A single turn carries every row of the set below to another of its rows. Some are shown first; where does it send the rows asked next?
Q378: [-15  -4   6   1   2  11  -8   5 -17   3 -25  -3  -8 -20   7  27 -20   9
 -11 -12  -1  -2   7   4  10  -1   0 -17 -25  13  23  10   0 -10 -15  -7
  12  -5   5   7   6]
Q648: [ -4  -3  13   1 -16  -3  -9  -7 -16 -16 -23   1  -3  10  15  -8 -17  -2
   4   0 -11   5  32  13  16   4   4 -28 -33  13  30  -7  14 -20   9  -3
  -8 -12  10  24  15]
Q3: [ 11  -1   5  11 -18   3 -14   8  -8   4  -8   6  -4   2 -11  12 -29  -9
  16 -10  -9  -4   7   5   9  -1   3 -13 -12  21  17  24  -5   2  19   3
  29  -7  22  -7  -6]
Q768: [ -2  -8  17 -10 -22  11 -12  -3 -15  -9   6 -10 -19  12 -16  24 -41   3
  -3  -2   5  -4  25  21   6 -10  -5 -32 -25  30   5   4 -14 -21   4  16
  -4 -16  10  17   5]
Q780: [ -6   4   1  -5 -27  16   0 -16   1   6   5  -1  -6  18  -7  14 -21   6
  -5  30  -1   7  14  12  12   1  15 -28 -26  12  10   8   1 -30   3   4
   7   0   5  30   7]
Q386: [ -6   0  -6   1 -21 -11 -15  -1 -24  -5   0  -2   4  -7  -3   1 -39  -9
   2  -2 -22  -4  16  11   9  -4   4 -18 -17   2   6  -4  -1  14  22   0
  14   2  16  11   3]
Q304: [ -4   2   5   5 -30  -2  -5  -3 -14  -1   0  -2 -11   0  -1   0 -16 -13
   1   1  41  -2  34   5  14  -1   3 -20 -26  24  16  14 -28   5  -4   3
   8 -14  17  14  -8]
Q587: [ -9  -6   8   9 -37   1  -6  14 -20  10  -2  -7   2 -12   1   8 -27   2
  -1   6 -16  -9  40  -8   5 -12  -9   4 -10  11  13  -4   8 -11 -13  -2
   4 -19  20  17  19]
Q912: [ 15  -7   5  -1 -30  15   2   3 -33  12   5  -1 -13 -10  -1  11   2 -10
   8   3  -4   9  10   3   8  -6  -5  -1 -24   9  13  -2  11 -26  26   3
  22 -12  10   1   2]
Q719: [  7   9  16   9 -20  -6 -25  12  -6   6  -4 -12 -16   1 -11  24 -18   3
  -1 -14  -2  -1  24  18  14  20  18 -14  -1  15  10 -11 -11 -12 -10   7
  15  -8  12  15   4]
Q37: [  6  23   1   6 -24  -3  14  11 -16  -8  -3   1   0   3   3  13 -21  -1
   7  -8   3  20   3   5   8   9 -10 -16 -24  13   8 -11  -1 -15   2  12
  20 -10   3  12  30]
Q287: [ -7   7   2  -1 -39   2   2  11 -17 -12   9   4   1   0   6  11 -14  -5
   3  -6   7   6   0  11  -4   5 -21 -13 -18  -2  32   4  -3   0   7   0
   9  -9  24  -7  15]
Q572: [  6  -7  -4 -20 -18  -2 -15  21 -26  -5   3  -4  -9   0  -6  31  -5   6
   3  10  16 -25  13   9   2   5   3 -15 -40  19  12  -9   2  -9  -6  -7
   3 -26  10   9   9]
Q425: [-17   4 -10   5 -15   4  -5  23 -23   2  -6   2  -6   9 -15   8 -16  -9
   5 -13  11  21  27   4  19  -5  13  -3 -30  11  12   9  18  -4   1  -1
  18 -24   5  27   3]
Q341: [  3  -2  15   1 -16  20  -8   2 -24   7  -2   0 -12   4  -5  12 -19  -5
   4   6  18   2  16   7  18  -3   4 -19 -13  41  -8   0  16  -2 -14   0
   6   0  17  14  36]
Q111: [  0  -2   1  -4 -32   8 -11   2 -27   8   3  -9 -16   7   1  30   8  -2
  -3   4 -28   0  22  14  22   2  15 -21 -28   7  14   1  10   5  -4  -7
   7  -8   4  27  -3]
Q316: [ -6  11   2   3 -27  -6  22   4  -3 -15   0  -8   1   2 -16  22 -13  10
  19 -11  -2  -6  21   3  24   8   5 -27  -8  24  17  10  15 -13  -2  -1
   3  -7   6  22  10]
Q527: [  6 -14   9  14 -33  17   7  -1 -27  16  -3  -2   3   6   0   1 -16  -5
  10   8   8  -1  33  11  17  -5   6 -27 -15  37  14  -4  -7 -19 -14   4
   6   0  22  15 -21]
Q295: [-12  24   5  -4 -42   4  -8   6 -22  -6  -4   4  -8   2  -6  27   1   6
  -1 -17   0  -7  15   3  12 -13  18  -8 -14  12  28   1 -15  -7  -1   0
  -8 -22  17  20  20]
Q34: [ -1  12  15  -8 -37  16 -10   5 -10  -4  11   1 -25 -14   6  -9 -18   1
   7  11   8 -12  26   8  -5   3  -6 -14 -33  29  14   9 -17  -5  -8  -8
   9   0  29   1   2]
Q890: [-17   7  -6 -11 -16   5  -3  -4  -8 -12   0 -13 -15  19  -2   7  -9 -23
  -5   8  -4  -4  15   0  -4 -15   4 -16 -24  21   2  -1 -18 -17   4   3
 -13  -6  28  26  10]
Q540: [ -8  13  -3  -4 -25  13  -5   4   4 -10   4   4 -12 -15  -6   1 -25 -10
 -20  -6   4 -20  26   8  15 -16  18 -13 -39  13   8   3   8  -4  -6  15
   1 -19  18   3   2]
Q844: [  1   2   2   2 -41   2  -3 -12 -20 -11   2  -5 -29  11  -4 -28  -8  -2
   6   2   5   4  14   2  14  -7   3 -16 -17  10  14  14  10 -25   2   1
   8 -26  14   8  -4]
Q626: [  2   2  -4   0 -31  12  -3  -9 -31   3 -11 -10  -3  -4   6 -10  -1  -9
 -11   6  10   1  16   2  18  -6  -4 -41 -24   7  24  17 -13 -25 -13   5
  -2 -18  19  13  -3]
Q289: [-17  -6   2  -3 -24  -8 -22  12 -20  -2   1  -4 -16  -8 -17  -4  -8 -13
   4  -2 -19 -14  22  -3  20  -8  19 -22 -21   7  12   1 -10 -27  -1   0
  16  10   9   8  16]
Q911: [  5   4   3   7 -17  17   1   9 -28   5  -6  16 -13  -5 -12  27 -13   4
 -14   7  -3 -14   9  -2   4 -20   2 -19 -25  20   8  -9   4  -8  23  -6
  18 -23   8  -1   9]
Q199: [  3  -3  -2  -4 -22  26  -3   6 -25   3 -15   5 -17  11   6  -1 -19   3
  13  -4  12 -13  -1  23  16   9  -1 -23 -18  40  20  12   7 -15   3   7
   7   0  19  19 -10]

Q304 turns into Q626
Q572 turns into Q289
Now these:
Q341 turns into Q540
Q911 turns into Q386
Q844 turns into Q199
Q287 turns into Q912
Q587 turns into Q425
Q719 turns into Q295
Q890 turns into Q780

A single turn carries every row of the set below to another of its rows. Some are shown first; where does it send the rows asked next?
Q767: [  1  -4   1  -1 -19   3  10  -1  -7   9 -11   1  23   2  10 -31  -4  -4
   8  -7  13  -2]
Q109: [ -2   4  11  16   0   4 -21  -1 -10  31  -4   4   0  10   4 -17 -10  -6
  -8  -8  -7   1]
Q243: [ 10  -7  -3 -15 -12  18 -18 -11   2   2  -6  10  -5   1  -1   9   0   4
 -13  15 -21   3]
Q744: [  1 -14  -4 -31  -5  -5  -2  14  -2   3   0  11   6  -3  -1  -4  -5   0
  -8  13  -9  19]
Q965: [ -6  -9  -4   1 -21   3   9  -8 -14  11  -9   3  20   7   3 -30  -7  -1
   3  -5  17   1]
Q668: [-10   0 -11  -3 -32  11   8  -5  -9  20  -3  20   5  -2  -1 -25  -9   5
  -3  -3  16   0]
Q40: [-21  -3   7  -6 -16  30   0 -18   4   1  -8 -10   3  11  -4  -2  -2 -12
  -9  -9   1  -6]
Q418: [-13   1  -4  11   4   4   4   5 -13  31   3   0   4   4  -1  -4   4  -9
  -2   3 -10  14]
Q412: [ 16   2  10  -5 -10   7 -23   2   7  -1   1  19   5 -11  -9 -17  -2  17
  -8   9  -9  -7]
Q141: [ -1 -17   1 -10  -8  11 -11  -3   7   1 -11   7  -2   7   0   5  -4   7
  -4  12 -33  -2]
Q861: [  1 -14   0  -2 -21   8   9   0  -6  13 -11   5  22   6  13 -29  -4   7
   7  -4  12   3]
Q620: [ -2   7  12  19   3   6 -12   0  -6  29  -2   4   1  16  -1 -16  -7   0
 -14   0 -11   0]
Q721: [ -9  -1  -7   2 -25  12   5  -2 -14  17  -3  16   5   4   3 -26  -5   7
  -2  -9  25   4]
Q241: [  1  -2  21 -16   2  -1 -14  17  -7 -14  11  16  -2   3  -2  -9   7  -7
  -2   4 -10   5]
Q855: [-22  -3  10  -8 -16  20   1 -15   0   8 -14 -11  -3  10  -1   2  -4 -18
  -9  -3   5  -7]
Q713: [ -2   1   7  21   1   5 -21   4  -7  27  -2  -4   1  12   0 -15 -11  -1
  -9   0  -6   3]
Q155: [ -3  -1  15 -13   0  -4 -18  25  -8 -10  10  20   0   0  -5  -7   2   1
  -7   5 -12   3]
Q23: [ -8   3   3  19   2   4 -16  -2 -13  29  -3   3  -2  15  -1 -14 -11  -2
 -15  -5   1   5]
Q436: [-27   4   8   6  -8  27   0   0  -7  -6  -6  -5  -6  11  -3 -10   6 -11
  -2  -8  14   2]
Q105: [ -8   4  13 -22 -20  12  -9   2  -6  -9   6  27 -10  -3 -14  -2   0   5
  -9  12 -10  -9]
Q977: [-15  -2  -2  20   7   2  -1   3 -16  24  -1  -3   6  11  -4 -13   1  -7
  -6   4  -3  12]
Q900: [-25   2  22  -4 -11  29   0   6  -2  -6  -5  -3  -9  11  -1 -14   4 -12
  -1 -10   9   1]
Q220: [ -8   3  11 -24 -16   7   0  -1   2  -5   8  30  -6  -7 -14  -4   3   5
  -7  14  -3  -4]
Q251: [ -8   3  -7  -6 -29  12   7   0  -8  23  -6  20   5  -2   4 -19  -3   5
  -7 -10  20   2]
Q629: [ -2 -23  -2 -21 -11  12  -6  13  11 -18  -8   5   5  -2   6 -10  -7   0
   6   1 -13   1]
Q493: [ 11  -4   6  -9 -17   7 -21  -1   4  -3   1  20   5  -9  -7 -16 -12  16
  -5  12  -8 -14]
Q465: [  6 -15   4 -22  -5  10 -16  -2  10 -16 -11  11   6   3  13 -13 -11  -1
   7   8  -8   3]
Q662: [-16  -6  -4  13   8   4  -2   9  -9  27   2   5   5   8   2  -7   0 -11
 -12   0 -12  16]
Q16: [-24   5  19   6 -14  24  -5   4  -4 -11  -8   0  -6  12   0 -11   8 -11
  -1  -9  10  -6]
Q282: [ -5  -4  -3  -4 -28   9   9   0  -8  20   6  20   8  -2   2 -24  -5   4
  -9  -8  21  -2]
Q483: [-23  -1   9  -2 -15  20  -3 -16  -7   1 -13 -12  -2  17  -4  -7  -5 -14
 -10  -8  10  -4]
Q171: [ 11  -8  -5 -12  -9  11 -17  -1   0   2  -8   5   2   3  -2   7  -7   8
 -13  19 -24   0]
Q837: [ 16  -9   4  -5 -19   2 -16  -1   4   3   3  18  10  -1  -5 -10  -6  19
  -7   1 -20 -13]
Q915: [-24   6  18   5  -5  26  -4   5   1  -4  -6  -2  -6   6   3  -8   8  -9
   5 -11  14  -3]
Q603: [ -6 -15  -2 -31  -8  -2  -1  18  -5  -3   2  17   6  -2   2  -5  -8   6
   2  14  -6  13]
Q887: [-22  -1   3  -6 -18  23   2 -12  -3  -2 -11 -10  -1  17   1   5  -3 -16
 -10  -4   5  -4]
Q823: [  3 -16  -2 -22 -12  -3   3  27  -7   3   6  18  -3   2   3  -9  -2   5
  -1   6 -14  11]
Q174: [-19  -3  -1  12   2  -1  -4   9 -13  30   5   0   5   6  -7  -3   1  -6
 -10   3  -7  15]
Q841: [ -3   2  14 -24 -24  10  -2   4   7  -5   5  19  -7   0 -16  -5  -5  15
 -10   2  -7 -13]
Q920: [  2 -14   1 -22  -5  13 -14   3   2 -22  -7   7   7   7  10  -4 -10  -2
   8   8 -15   2]
Q843: [ -6  -1  16 -12   0   1 -10  20   2  -8  17  21 -12   6  -5  -5  -4  -1
  -6  -1 -16  -4]
Q898: [ -5  -5   0  -3 -20   3   7   0  -9   9  -8   8  22   7  10 -33 -10   3
  11  -7  13   4]

Q241 turns into Q220
Q837 turns into Q141
Now these:
Q109 turns into Q855
Q977 turns into Q436
Q713 turns into Q887
Q603 turns into Q155
Q861 turns into Q662

A single turn carries every row of the set below to another of its rows. Some are shown first; where does it send the rows asked next?
Q70: [ -4   2  -7  -6  20  -6  17  -6   0  11  -1   9   8 -11  13]
Q266: [  4  -9  15   8  14  -5   3 -11 -10 -20   6   0   4   7   1]
Q402: [  2 -20   0  -2 -15   2   8   8  -7   1  -5 -17  13  -3   6]
Q778: [  0  -2 -14  -2  10   5  23  -3  -6   9  -2   8   9  -6  11]
Q617: [ 23  18   0  -5   4  11   2  -9   3 -14 -12  12  -9  -2   1]
Q792: [ 14  10 -10  -6   1 -19 -12  -1   4  -5 -10  -3  13   2 -21]
Q711: [  4  -8   5  14   0 -15   7  -9  -9  17  -3   5  -5  12  -3]
Q267: [ 24  -2   0 -13   4   5  -6   0  17   8  -5  -2  11  12 -10]
Q17: [-11  -7   8   0   4   1   3   6 -11   8 -11 -17  16 -10  -8]
Q491: [ -8  -7   0  -5  -1  -4   7   8  -8   1  -6 -14  21 -19   1]
Q899: [  0   7  18  12   9  -5   0  14  -5  13   7  -4   4 -10   3]
Q424: [ -1 -10  12   7 -12 -15   7 -12   1  14  -1  -5  -4  13  -5]
Q226: [-10   9  22   0   0   7   3 -10   6   6  16  -2  12  -5  -6]
Q198: [  3  12   1   5   6  -2   4 -13 -16 -11   6  -9   4  -1  21]
Q852: [  5   9  -7 -15   6  -9 -23   1  10  -6 -11  -2   1  -8 -12]
Q868: [ 18  24   9   1  -6   9   2  -3  12   4  -8  11  -5   0 -14]
Q849: [ 17   2 -18  -7  -6   1 -15   9  13  -8  -6   7   7   7   5]
Q13: [ 22   5  -7  -9  11   1 -12   8  14   5  -9   3   4  13   6]
Q761: [ -1 -20   1   0 -15  15   3  -1  -6   7  -7 -15   1  -1   5]
Q551: [ 27   6   7   5  -7   7   3   5   1 -16 -13   6  -3   7 -13]
Q41: [ 23  14   8  -2   6   8   1  14   2  -5 -14  10   2 -13 -10]
Q625: [-11  -5  -3  -9  15  -1   5   7  -5  -4  -6   0  15 -14  18]
Q389: [-20   4  -5  -8   4   1   7 -19   1   7   1  12   2 -12  -3]
Q846: [  3   9 -14 -13  -5   1 -15  -2  20 -12  -8  -1  -1   7  -5]
Q870: [ 22   9   5  -9  -4  14  -9  -4  -5 -20 -13   5   9  -9  -2]
Q689: [  1   0  -3   5   0  13  22  -2   6  -5   7  -5 -15 -12   4]
Q88: [ 20  19   5   1 -18   7  -4   7  -2  -5  -5   6  14  -5 -13]
Q809: [ -7 -11   4   7 -21 -11  -2  -1  -6  -3  -3 -14   3  10   4]
Q877: [-14   6  -3  -4   8 -11   8 -20   5   9   2  13  -5  -5   8]
Q818: [  6 -19  15   1   8   7   1  -5  -3 -12   1  -6 -10 -18  -1]
Q448: [  2   0   5   2 -18   6  -3 -18  -9  -1  16  -2  11 -14   9]
Q65: [ 21  18 -16 -10   1 -11   0  -9   6   8  -8  -6   6   1 -11]
Q413: [ 27   2 -11 -15  -2   2  -4  -6   8  11  -6  -3  11  -8 -10]
Q517: [ -9 -12  10   0  11   0  -3 -14   3   7  -3  15  -7  10   5]
Q492: [ -7  -9   7  -1   1  -7   6 -19   8   9   1   9 -12  12   9]
Q530: [-13   0  -5   2  15  -2   2   9 -14  -7  -9  -1  17   0  14]
Q218: [18 30  6 -2  3  4 -9 -3 -2 -4 -8 14  9 -7  1]
Q45: [ 8 -1 -1 20 -7 -7 17 11 -2  1 14  8 -1 -3  1]
Q738: [ 17  18  15  -2  -8   5 -11 -12   1 -12  -8   5   3  10  -8]
Q542: [ -8  -4  -6   9 -23  -8  -3  -8 -12   2  -3  -6  -4   6   5]

Q413 turns into Q267
Q689 turns into Q818
Now these:
Q761 turns into Q517
Q625 turns into Q809
Q218 turns into Q88

A single turn carries every row of the set below to another of its rows. Some are shown first; where does it send the rows asked next?
Q473: [ 12  -8  -1   1  10 -11  -9  -5 -20  -3   8 -26   7   2  -4  -5  11   4
   6   7  -3  23 -11  -1   2  -7  19 -10   5  -6  -8  -4 -14]
Q293: [  9  -4  -7  14  -8  -4 -14   0   5 -13   5  -4  10  -9  -8  -8   2  20
 -18   3 -10  16   7  -1   6  12  -8 -21  -9  -5  -4  -1 -16]
Q958: [  7  17 -15  -3  -7  -6  -2   0  14  17   1  -1   1  -7 -17  -3  -9  -8
  -9 -12  10   5  -2 -18  33  -5   1   3   4   6  10  -6   2]
Q789: [  1   3  10   3   3  -9   6   4   4  20   2 -13 -25   8 -19  -2  -5   1
  -2  -6   7   6   1   6   1   7  31   4 -12  -2   9  -8  -7]
Q743: [  8  -6 -12   8 -15  10  -4   9  -4  -8  14  -3   5 -12  -6   3  -4  27
  10   1   6  11  -8  11   7   4 -10  -8   2   1   0  11  14]
Q558: [ -3   4   5   5   1  -9   8   2  10  10  -8  -4 -16  -1 -23   6 -16   9
 -23   5   3   0   4   1  17  16  18  16  -6   0   5  -1  -8]
Q563: [  5  17  -5  -1  -5  -6 -14   0  21  25   8  -7  -2   1 -10 -13  12 -12
   3 -14   3  12  10 -10  15   1   3  -7  -9  -2  14 -15  -8]
Q539: [  5 -19   1  -3  -6   4 -19  -3  -9   7  -2   1 -12  22   4  15  10  -8
   0  -8   0   0   2  -2  -7 -10  11 -10  -9   7   3 -17  -6]
Q57: [  3  22 -11  -7   4   0   8  11   9   2   9  -2  -1 -15  -3  -8   9 -17
  -7  -2  -2  -4   6  -7  32  -3   4   9  13  -3   3   9  11]
Q741: [  1  13  -2  -5   3  29   4   0   4 -14  -6   2  -1  -9   6  13   1   9
  -4  12 -19  -5   2   8  -1   1  -6  10  11  -4  -3   1  12]
Q757: [-12  11   9 -14   4  -9  -5 -15   1   1  -6 -13   1 -15  -5 -15  17 -26
   3  12   7  -2  -2   1   7  -1   7  11  10  -6   2   1 -12]
Q957: [  9   5   7   0 -11  -2 -14  -8  -5   7 -17  -4  -5  16  -2   9  -8   1
  -4  -3  -5   6  -8 -11 -11 -12  16  -6  -4   0   4 -28  -8]
Q157: [ -3  10  -3  -9  -8   3  -4  13 -14  -3 -12   9   3  -5  -3  15 -18  16
 -16   2 -15  -2  -9 -13   6  -3   6   8   1   1  -3 -12  -1]
Q96: [ -3  -6  -8  -6   9  23   6  -2 -15 -12  -2  11  -3  -9   2  14   2   6
 -17  -6 -18  -2  13   3   8  -3  -6  -4   5   3  -5   4   4]
Q810: [ 10  -3  -3  16 -13 -10 -15  -1  -7 -12  -2  -6  11 -11  -7  -8  -1  23
 -16   7  -8  16   4  -3  10  10  -3 -14  -6  -7  -5  -4 -16]
Q865: [-15  14   0  -9   2   2 -12  -9   2   7   1  -6  -4 -25 -16 -23   4  -8
   2  -3   5  12   2  -7  -1   4  -2  -3  -9 -11   6 -10 -22]
Q380: [  5   6  12  11   4   4  14  -9  19   7  -3 -13 -25   4 -12  -3   4  -5
  -3   3   3  -1  14  22   2  12  19   6  -1  -7   8   4   4]
Q12: [ -5   9   2  -1  12   8  23   8   8   5   8  -4 -19 -10 -18   2 -10   8
  -8   1  -3   3   9  15   9  14  13  13  -1  -6   3  11   7]
Q790: [-11   7  -1 -15 -10  -5   4   1   3   1   4   0  -5 -15  -8  -9  -3 -22
  13   2  21  -6 -12   4  10  -7  -1  10  10  -5   5   8  12]
Q618: [ -9   9  -5   0 -20   2  -7  -8  15   0  -5   8  -6 -19 -16 -15 -14  -9
   1  -4  19   2  -1  -3   9   3 -15   0  -5  -9   8  -4  -1]
Q237: [  7  22  -2  -3   8   9  -6  -5  24   8  16 -15  -5  -9  -5 -13  26 -18
   1   3  -2   1  14  -3  12  -2   7   0   6   0   8   1  -3]
Q326: [ 10  -8 -13   7 -17   6  -2   6   2  -5  11  -2   4  -3  -6   2  -2  21
  10 -10   8   9  -9  14   8   3 -10 -17   2   7   4  10  17]
Q364: [ -3 -16  -5 -10   0  -1  -9  -3 -16   3  -8   8   3   7  -4  23  -7   3
 -22  -5 -10   1   1 -12  11  -6   2  -2  -1  11  -2 -10  -9]
Q862: [  8  -9  -1   5  -1  29  -6  -8  -2 -10   1   3 -16   6  10   8  19  -7
   0  -4  -8  -5  15  12  -7  -8   0 -12   0   1   1  -2   6]
Q600: [ 10  -8  -7   0  17  -9  -9   0 -16  -9   9 -23   5   0  -3  -5  15   1
  -3   7  -8  20 -10  -4   7  -1  20  -9   3  -3 -10   0 -19]
Q645: [ 15 -14  -6   7  -4  -9  -2  -3  -5  -8 -10 -15   6  13   8   3  17  -5
   8   6   7   4 -15  15  20   1   8   0  16   1  -1  10  10]
Q182: [ 15 -13  -2   9  -8  -6  -4  -6  -2  -9  -5 -15   7  11   9   4  14  -3
  14  12   5   9  -9  21  14   2   1   1  14  -8  -4   9  13]
Q451: [  8   8   7  -2   2  20  -4  -6   5   0  -6  -8 -11  13  11   4  12  -6
  16   0 -13   7   3  13 -19  -7   7  -5   0 -12   2 -15   7]

Q182 turns into Q743
Q790 turns into Q618
Now these:
Q57 turns into Q958
Q364 turns into Q539
Q558 turns into Q789
Q326 turns into Q293
Q451 turns into Q741

